In the data rows, the value 128 means zero.
Each row below has a hidden score, from 0 to 40, with 20 about the middle. What is it? The score is a weighted sum of the row's numbers plus the product of two more (or one squared), each taken from its middle value.
[158  80  66 143 144 124 125 156 119 127 117 130 140 151  98 119 112 176
 117 173 102 148  98 110] 12
[149  75 100 161 150 174 154 123 121 120 110 112 147 132  89 120  90 160
 110 201 137 163 134 134] 18
[139 128 147 110 134 167 179 163 127 126 146 113 163 128 111 156 112 127
 107 121 163 126 152 116] 29
[ 95 157 177 135 134 121 102 148 145 122 167 159 108 139 170 127 181 120
 122 112 128 115 172 105] 16
[141  95 126 101 159 161 134 174 103 107 149 141 177 148 112 111 110 165
 137 133 150 123 144 114] 19
[ 74 103 131 167 164 171  68 133  99  70 158 172 110 185 126 106 148 144
 177 115 133 168 149  93] 19
[150 105  94 124 133 109 129 159 117 137 132 117 132 124 126 138 139 150
 119 149 111 126  96 125] 18
[115 169 162 112 135 106 107 131  95 132 141 177 113 151 161  90 179  75
 172 120 126 101 163 175] 20
[126 138 134 130  92  85 153  90 167 130  82 126 157 100 175  92 149  99
  93 155 149 117 111 211] 11
[118  92 118 148 188 168  69 134  43  65 142 186 166 201  94  58 127 129
 173 109 177 177 176 113] 27
[ 91 149 149 146 145 127  59 146 109 109 168 194 116 174 176  90 184 132
 150 120  96 125 151 117] 8
[ 74  82 162 137 172 139 105 190  89 114 195 191 109 186  90 181 166 141
 172 104 139 113 136 107] 27
[172 155 115  80  73  59 142 116 153 176 101 110 111 105 166 126 149 131
 106 164  66 107 109 148] 17
[121 180 153 120 116  84 131 100 141 143 123 118 133  98 147 147 118 113
 111 101 113 101 118 115] 25
[114 173 169  72 139 124 118 163  99 120 161 166 159 156 162  89 165 108
 159  78 145 106 182 143] 28
[ 88 125 150 136 118 158  97 140 144 114 165 133  63 144 171 161 137 143
 140  95 103 113 123 113] 15
[159 113  92 155  86  92 119 126 112 128 107 118  61 116 128 119 110 120
  84 136  83 138  76 168] 13
[136 161 163 111  85 132 174  73 181 192 102 105 121  47 139 173 121  75
  66 152  92 106 128 138] 12
[130 112 138 146 152 132 136 143 117 137 151 137 137 144 113 147 134 115
 140 138 158 122 131 137] 24
[115 112 113 157 161 142 129 120 126 130 120 126 159 132 110 156  97 168
 140 130 127  95 110  97] 18
[138 164 134 143  83 104 173  80 185 166  94  51  77  55 127 191  54 117
  74 142 123 117  97  76] 31
[142 109 131 138 120 166 162 104 179 156 115  78 165  77 126 170  98 145
  69 147 153 121 119 119] 12
[ 74 106 156 143 157 172 100 183 124  99 207 161 136 178 136 146 159 162
 157 115 131 112 148 105] 21
[140 179 133  77 105 122 203 120 234 163  75  49 154  87 126 116 141 134
  84 133 143 141 167 141] 26
[101 176 162 109 151  95  82 102 116 138 136 189 181 147 164 123 188 101
 161  76 117  97 141 149] 19
[ 84 133 134 146 144 122  88 117 105  94 137 152 127 144 157 119 138 125
 164  60 123  99 112 179] 26
[140 111 143 115 137 168 183 170 130 118 151 108 142 117 111 144 107 123
  86 125 175 127 153  80] 32
[136 130 145 126 141 138 142 142 125 135 155 138 127 136 104 139 141 116
 160 135 151 121 122 140] 19
[162 164 126  97  71  58 162 126 171 183 108  82  93  75 161 158 126 115
  93 144  77 127  83 132] 19
[157  86  58 146 141 130 105  99 101 119 102 117 112 144  90 130  98 149
 110 158 116 187  98 112] 22
[129 167 158 119 110 109 126 118 136 142 120 127  90 109 142  97 135  75
 151 148 110 112 140 153] 21
[ 87 146 171 118 115 152 118 179 139 130 177 106 104 130 155 162 169 135
 151  97 145  60 131  84] 28
[134 145 149 149 132 102 118 110 117 115 128 150 131 145 159  83 122  94
 183 131 120 126 130 174] 22
[136 161 143 102  78 108 142  70 169 159  77 107 134  78 150 152 126 102
  98 147  82 106 109 134] 15
[130  87 110 170 162 145 108 104  91 107 125 147 123 157  96  88 118 111
 159 146 156 197 151 142] 23
[ 84 168 192 114 117 119 112 141 153 148 159 155 110 138 184 142 189 113
 128  99 107  90 171 111] 21
[127 117 127 140 150 149 123 150 109 123 132 156 157 168 101 106 161 121
 168 134 152 131 137 159] 18
[134 148 139 130 113 118 144 113 146 140 121 135 104 102 132  89 144  85
 131 157 114 128 139 147] 10
[131 186 177 120  76 102 169  97 198 179 103  63 112  51 157 196 111  89
  79 110 144 100 113 111] 38
[132 111 143 143 144 135 141 150 109 128 136 139 146 138 101 127 143 118
 145 149 151 126 131 149] 23
[173 138 103 118  77  65 176 123 135 166  83 102 131  84 182 131 117 134
 115 149  80 127  67 167] 13
[113  79  94 167 177 154  79  80  90  87 111 147 139 154 113 106 102 153
 160 128 134 166 133 117] 23
[141 109 111 167 152 149 114 151 100 102 126 144 151 153 108 102 117 143
 151 159 139 146 130 144] 17
[124  91 111 181 188 141 107 161  77  92 140 163 156 180  93  88 130 153
 163 151 155 155 140 138] 24
[184 100  68 112  93 105 159 139 130 155  94  85 138 120 108 167  95 175
 102 181 102 133  72 112] 14
[125 102 129 148 169 147  95 105  95 102 164 137  78 143  67 111  92  88
 161 148 167 189 136  96] 30
[ 97 104 120 185 144 140 101 132  98  93 139 141  77 164 128  94 104 110
 164 121 135 142 116 157] 25
[139 135 140  96 131 142 138 137 132 155 152 145 153 142 116 125 164 128
 154 141 140 110 156 131] 16
[107 171 164 144 138 101 112 127 119 135 157 159 111 134 142 100 153  70
 139 126 143 127 156 159] 24
[115  75 117 165 193 158 142 183  63  68 148 165 201 179 123  66 106 148
 152 113 180 145 149 134] 26
[104 159 125 123 151 100  99 127 130 119 128 138 172 119 152  76 146 129
 136 104 128 130 145 130] 19
[164 165 131  85  84  66 136 123 147 180 131 115 105  97 156 144 161 115
  92 126  89 107 117 144] 16
[ 89 171 178 117 122 122 100 138 126 125 176 179 119 146 185 119 190 114
 147 102 109 100 162 122] 12
[171 113  93 100 104 112 132 141 117 156 115 139 162 135 118 126 155 154
 120 163  87 116 100 160] 10
[148 123 147  95 130 148 173 175 124 137 147 114 166 120 123 137 138 135
 124 133 153  92 158 109] 27
[120 163 150  99 135  70 120 101 110 138 135 159 130 124 121 146 134 111
 167 106  95 115 113 136] 33
[ 84 136 169 128 142 159 128 179 129 127 175 149 131 153 150 161 192 135
 148 102 132  77 149 105] 21
[113  97 112 120 143 163 112 150 116 113 145 171 162 180 127 135 155 194
 159 164  96 111 156 100] 11
[126 177 160 116  94  95 142 111 142 149 135 140 127 119 168 134 153  76
 140 143 118 115 129 186] 21
[109  91  93 162 176 150  81  79  95  90 111 159 163 152  93  96 103 150
 153 129 135 163 135 117] 20
[123 125 136 114 129 163 150 106 159 147 126 114 178 104 122 175 136 130
  98 130 137 104 122 143] 16
[ 70 134 146 159 120 132  67 157 102  88 173 172  88 175 165 113 166 131
 154  77  99 108 151 136] 12
[ 63  96 157 166 161 181  66 144 112  72 180 151  76 165 121 127 117 149
 167 118 141 163 132  72] 18
[ 79 123 114 162 160 125  76 115 101 105 139 161 128 157 157 126 135 128
 157  59 132 117 112 168] 20
[195  95  56 105  94 102 184 131 151 168  87  88 144 116 111 163 112 177
  75 198  93 142 102 113] 14
[218 131  68  62  81 149 203 148 248 180  53  22 166  88  84  93 135 190
  34 191 159 156 158 142] 7
[120 106 116 164 147 135 118  71 119 112  95  98 118 110 103 156  86 123
 121 125 143 159 116  90] 30
[122 113 137 122 112 164 127 162  96  90 135 132  97 139 131 109 124 102
 132  93 134 108 148 142] 19
[113 100 107 159 158 146  98  90 114  98 115 120 133 133  99 142  70 139
 152 126 138 167 119  98] 24
[131 175 147  87 112  80 138  87 147 175 103 134 166 101 165 151 149 126
 138 115  81 107 124 149] 19
[130 153 124 113 118 111 139 116 136 150 120 111 164 106 137 173 131 147
 129 121 128  93 113 119] 22
[ 86 172 182 117 124 131  96 143 143 136 176 162 109 143 181 148 197 111
 136  97 120  97 148  98] 17
[131  81 134 141 184 166 107 123  67  69 149 156 151 163  93  68 130 117
 145 114 175 181 171 114] 33
[ 91 118 157 130 155 166 106 184 116 119 185 160 131 162 149 156 181 148
 161 104 125  97 138 112] 17
[194 100  60 129  93 105 159 151 142 147  93  68 118 108  98 155  64 191
  99 196  91 139  67  80] 15
[192  83  29 128 107  99 155  91 130 143  74 103 138 126  92 112  95 170
 105 193  84 206 109 112] 14
[130 173 154 127  88  99 148  86 168 160  93  72  89  52 154 158  92 103
 106 130  99  82 100 100] 23
[ 99 105 117 193 170 134  75 148  70  75 150 188 103 190 127  75 135  93
 164 102 142 141 136 185] 21
[130 138 153  97 127 156 168 165 103 118 152 144 168 133 118 134 137 120
 139  96 157 107 144 118] 28
[110 166 148 133 148  74  93 101 116 115 131 167 160 142 151 121 153 131
 143 108 121 106 147 132] 25
[147 109  94 130 147 145 130 119 124 127  97 117 175 142 105 157  87 181
 136 158 128 118 105  99] 15
[ 97 112 125 158 164 133  76  92  73  93 120 142 143 161 114 103 123 135
 176 101 149 148 121 129] 33
[118 160 170  95 142 126 128 153 107 114 162 169 138 140 148  98 171  95
 150  91 150 119 178 137] 22
[124 111 126 140 157 145 111 152  97 120 155 160 159 162 102 112 151 125
 178 142 147 121 139 155] 20
[110 162 151 113 132 104 111 109 139 134 131 141 142 110 157 150 135 127
 137 112 105 123 117 136] 19
[127  86 133 134 163 199 137 116 121  76 143 127 142 125  91 110 103 117
 110 129 170 190 168 101] 22
[170 142 112 106  85  84 137 125 155 159 121  98  94 102 150 121 121 133
  91 148  82 131  95 131] 15
[107 188 171 121 118  69 127 101 129 155 132 138 131  97 171 157 143  94
 140  85 130  89 118 129] 29
[130 136 114 158  84 122 129  85 132 125  88  70  63  96 128 185  53 138
 128 117 118 110  67 111] 27
[129 166 167 131  96 126 176  94 206 174  97  61 107  45 150 188 118  78
  73 111 155 115 124 116] 36
[129  86  94 154 159 144 119 139 103  99 130 158 160 163  99 107 104 159
 160 168 134 159 124 146] 14
[ 71 111 151 159 121 153  99 153 128  99 170 135  69 155 154 138 135 146
 144  90 117 108 126 111] 20
[ 62 109 155 174 139 140  80 160 109  86 175 168  81 171 162 137 151 134
 148  81 134 125 141 123] 21
[148 158 140  98 107 127 147 101 178 167  96 118 130 118 131 101 143  98
 130 158 131 125 169 167] 16
[129 170 170 110 121 104 122 120 129 152 125 142 105 125 157  96 164  77
 150 123 119 102 152 166] 23
[144 107 113 122 164 162 168 144 193 146 106  47 128  97  42 152  65 168
  84 140 179 157 135  76] 24
[109 120 120 148 117 126 112 104 126 119 113 115 115 119 138 161  85 132
 135  96 114 103 100 130] 22
[ 82  85 130 164 175 177  92 176 115 100 179 151 119 167 131 135 134 174
 143 137 130 119 141  71] 16
[121 142 161  82 156 162 130 179  99 109 172 151 173 158 137 130 163 137
 153  81 165  92 170 128] 26
[112 167 149 133 121 113 117  79 161 133  95 127 164  90 175 131 126 112
  98 125 114 115  95 166] 10
[130 119 138 135 163 136 145 154 116 126 151 150 149 169 105 124 140 120
 170 126 165 131 131 154] 20
[194  71  43 112 107 148 163 136 158 149  90  97 142 109  88 141  89 197
  78 221  60 168  95 114] 2
[212 103  54  99  75  84 189 130 151 172  91  72 125  97 111 175  82 193
  99 191  84 126  66  96] 11
[170 147 124 134  86  85 160 123 157 172 121  88  61  57 134 149 113  78
  40 166  90 142  88 111] 14
[155 105  77 121 133 116 122 167 117 129 130 136 142 148 117 128 131 175
 127 162 104 127  90 136] 11
[127 109 101 159 149 115 142 124 128 130 106 109 158 121 102 162  78 172
 116 153 126 127  95  90] 22
[123  81 123 146 188 185 112 131  78  70 144 171 159 165  89  77 123 106
 154 109 176 200 180 129] 24
[131 166 164 121 124 111 132 116 135 148 128 132 110 114 144 108 140  65
 147 139 116 100 144 148] 23
[128 167 162 109 132 123 129 117 145 158 143 149 123 130 142 129 145  78
 137 137 133 138 144 158] 16
[111 119 100 136 112 121 122 115 129 122 106 110  99 112 138 173  70 150
 129 108 107 124  94 140] 21
[133 122 122 139 101 145 123 118 123 119 115 136  80 137 121 105 110 116
 144 130 112 115 123 171] 12
[147 137 159  99 123 169 162 162 119 125 152 133 167 123 123 135 160 103
 116 120 166  99 155 119] 23
[ 72 102 149 156 138 164  81 163 119  79 175 130  49 160 144 142 105 141
 138 102 125 127 124  83] 25
[131 174 174  78 120 103 128 145 102 120 145 173 157 144 166  94 172  92
 131  93 141 102 179 136] 26
[ 98 116 107 156 145 119  88 134 122  97 124 142 134 161 129 113  98 151
 148  80 150 129 110 142] 18
[120 146 149 108 145 118 121 149 104 101 138 160 152 127 153  72 146  97
 133 116 139 121 170 128] 20
[100  96 128 172 177 166  83  96  76  86 144 169 108 171  92  86 117  89
 189 122 164 183 125 149] 22
[177 153 117  94  92  80 170 149 139 174 117  97 114 104 140 170 147 129
 118 127 113  97  80 127] 22
[106 185 179 108  77 126 151 127 178 159 154 103  73  95 172 191 140 118
 122 127 108 107 136  74] 29
[146 140 129 104 114 104 127 156 115 148 149 147 144 131 146 147 192 106
 140 112 133  98  98 155] 16
[ 90 103 145 161 151 172  95 128 127  88 165 132  69 150 126 131 121 140
 166 103 132 146 145  67] 20
[101  80 104 190 180 150  77  84  78  81 116 154 150 143  95 103 103 142
 137 130 147 188 136 108] 23
[209 109  65  55 100 117 178 140 189 195 109  81 107  94  44 179 123 150
  74 196 113 141 114 125] 12
[132  90 103 169 180 158 101 144  93  92 128 137 150 182  78  92 109 146
 174 166 152 148 134 125] 29
[113 116 118 149 160 117 124 139 101 126 137 139 170 133 119 145 123 159
 138 112 142 111 108 111] 22
[107 121 130 143 158 128 108 132  94 121 129 151 173 140 126 144 140 157
 140 105 146  99 127 122] 22
[ 92 132 123 148 134 121  84 117  94 102 124 151 122 148 151 139 140 126
 152  67 137  92 111 166] 20
[117 115 109 147 147 146 112 132 108 110 119 128 166 151 118 158 112 157
 149 124 137 112 109 107] 23
[121 141 111 140  91 110 134  98 128 128  94 118 121 109 155 155 116 134
 115 112  90  96 100 166] 14
[ 94  66 115 255 168 173 141 123  61  18  82 150 243 181 201  42  93 143
 172  95 199 180 120 200] 15
[131 101 150 113 136 205 170 159 142 123 146 128 153  87 102 124 146  97
  81 145 144 116 149 137] 5
[136 107 102 168 119 143 101 110 105  97 113 135  91 167 110  98  87 125
 157 141 132 143 113 163] 20
[116 140 131 193 122  89 144 120 101 112  92 152 148 126 177  71 122  94
 189 130 129 122  97 202] 21
[ 87 133 186 120 116 145 127 174 131 130 187 113 104 117 151 182 160 138
 140 104 127  70 134  73] 28
[117  94 112 151 161 132 107 127 106 122 105 116 157 131 110 140  94 174
 142 135 135 104 102  98] 23
[132 186 168 106 113  78 136  87 142 173 115 118 144  87 160 164 139 110
 109 113 105 110 132 135] 27
[129  94  98 176 136 134 118  77 118 119  82 104 129 120  97 142  79 143
 119 134 143 175 119  91] 25
[166 155 113  95  88  87 156 148 136 176 121 126 139 107 139 166 166 130
 117 139 101  84  88 159] 13
[156 162 120 110  95  58 115 122 131 166 130 141 129 124 167 117 167 110
 100 140  85 134 111 161] 17
[119 125 137 145 173 126 146 179  89 116 155 160 184 180 116  94 180 111
 206 104 177 126 141 183] 28
[118 123 140 122 125  22 129 102  87 146 112 175 114 119  95 144 106  98
 163 115 100 101  79 155] 28
[ 86 116 101 138 119 103 122 125 102  94 110 145 110 142 119 148 117 141
 176  93 107 111  91 185] 28
[169  89  74 139 123 124 118 106 104 122  93 111 108 134 106 120  90 148
 125 165 106 193  88  98] 12
[108 118 133 161 151 135 126 132 119 102 135  99 133 130 109 162  93 142
 140 111 173 101  82  82] 29
[173  94  73 155 117 106 124  90 110 125 103  96  84 125  99 131  73 139
 109 161 125 187  91  99] 21
[109  98 116 153 164 160  81 161  60  68 142 168 131 192 118  66 111 133
 149  82 150 141 154 139] 25
[127 106 143 104 167 172 122 172 112  99 165 154 181 156 117 121 149 135
 115 118 176 125 166 123] 21
[116 182 171  86 150 108 108 166  96 114 167 178 163 160 163  76 185 104
 167  79 138 104 178 140] 24
[153 150 117 112  90  97 138 100 143 151  78 115 105 116 132  82 109 124
 147 174  89 116 139 147] 17
[117 107 133 171 166 159 103 161  97 108 146 150 134 172 101  95 116 128
 173 138 177 136 120 115] 18
[131  77 120 122 177 198 108 125 117  83 139 124 151 150  80  81 111 129
 115 121 191 194 197 106] 27
[148 162 122 109  99  99 137  85 150 159  83 112 136 100 141 141 109 133
 117 148  81 117 109 120] 16
[160 168 135  97  73  83 157 117 161 184 117  99  78  68 156 152 158  90
  80 140  79 102 110 145] 8
[138 106 108 133 144 147 145 129 138 138 119  87 158 117  84 160  78 183
 115 142 146 130 111  84] 20
[152 155 115 102 104  53 131 117 138 168 110 147 130 113 160 133 174 107
  94 135  86 127 121 161] 15
[126 180 156 129 112  89 116 102 126 137 103 123 141 110 169 135 121 100
 128 110 110 109 121 124] 29
[121  88 100 124 193 152 125 162  79  62 131 142 157 171  90  50 114 137
 161 106 185 202 178 101] 34
[106  96 127 151 164 159 111 157  77  69 140 165 115 161 130  94 123 115
 117  96 161 144 160 146] 19
[100  89 111 179 189 173  64 115  74  82 147 173 126 194  83  84 120 111
 184 124 167 192 143 138] 23
[126  92 112 157 168 150 118 157  96 119 142 149 151 174 102  97 130 137
 156 147 152 131 149 146] 23
[119  82 125 125 182 199 109 128 104  66 151 154 155 169  94  80 115 136
 140 109 187 189 184 106] 22
[139 152 148 134 125 117 118 120 121 131 113 149 109 117 143  77 158  83
 151 152 118 118 150 166] 11
[119 174 165 117 118 119 136 124 138 142 146 151 111 126 139 113 155  66
 143 137 129 126 148 162] 21
[179 113  83 101  96 104 184 142 153 170 112  77 125  90 104 177  96 160
  77 168 109 135  82 102] 17
[178  84  84 149  84 118 137 122 138 137 106  87  43  86  89 134  75 113
  50 170  90 180  88 134] 13
[120  99 134 175 170 156 112 148  99 105 155 133 124 158  90 118 100 129
 158 137 182 139 113 110] 21
[ 66  99 150 139 172 170 103 182 126 107 202 135 114 161 119 167 137 172
 134 123 138 116 134  65] 26
[191 125  82  87  62 116 179 105 158 185  82  93 161  94 129 158 157 142
  89 182  69 115  86 162] 8
[122 101 149 113 160 196 149 165 121 100 153 150 170 134 106 120 147 121
 111 122 163 122 167 127] 16
[133 165 177  96 128 123 149 143 132 135 141 147 142 121 165 109 157  75
  94 106 146 114 183 131] 26
[140 166 143 105  69 124 158  65 188 188  78  94 125  57 139 169 130  95
  72 149  81 103 114 137] 11
[140 123 138  74 138 167 184 181 136 113 141 132 169 135 106 120 138 127
 125 123 160 124 173 132] 24
[154  79  79 149 139 136 143 123 129 137 114 109 134 132 109 142 100 175
  83 179 118 156  76 123] 11
[132 131 158 105 141 145 164 171 107 126 162 123 153 117 121 138 132 118
 120 100 170 107 161 113] 31
[124 163 157  59 145 177 152 184 252 156 154  68 103 111  97  43 180 142
  51 133 196 179 255  57] 19
[102 175 184 106 125 137 121 148 183 151 168 125 107 123 152 124 168 130
 120 113 112 122 174  90] 17
[172 124  92  97  99 112 147 136 130 153 114 130 153 119 124 157 172 137
 109 151  93 110  95 162] 10
[149 162 140 117  93 141 163 111 223 151  94  86 122  93 117  94 123  88
  85 174 147 138 162 161] 13
[128 178 188  81 124 129 146 143 119 128 147 138 125 110 162 112 166  77
 121  95 148  99 174 118] 26
[142 104  74 148 112 104 101 136 109 120 112 132  80 141 129 108 127 138
 116 120  84 126  97 157] 8
[ 91 174 169 118 122 129  92 136 137 127 143 166 107 147 185 115 190 105
 154 112 107  93 158 117] 16
[ 93  99 126 156 154 149  90 159 105  90 178 168 139 168 150 144 145 176
 149 141 122 108 129  84] 12
[138  95 128 135 158 189 148 163 126 114 150 118 142 116  97 117 118 114
  91 150 159 134 164 110] 14
[ 84 170 184 132 124 133  98 143 134 123 185 166 107 162 176 138 179 109
 147  98 115  99 161 110] 20
[104  95 112 187 183 145  67  80  71  81 133 165 156 169 112 102 116 144
 168 104 152 175 145 114] 26
[ 73 133 176 139 137 144  79 167 124  98 197 154  53 162 138 139 151 118
 139  67 123 113 138 119] 27
[125 103 134 139 141 169 113 155  95  80 136 142 101 153 142 105 123 101
 127  92 161 132 159 143] 22
[ 83 117 107 232  87 105 128  77 140  62  59 100 197 105 236 113  88 151
 123  84 151  98  44 226] 10
[188  88  58 115 109 136 140  85 136 140  95  86  95 111  67 121  95 157
  76 189 112 216 131  67] 17
[ 94 155 168 111 135 129  90 147 145 123 181 156 112 146 164 108 157 141
 123 110  99 118 154  92] 17
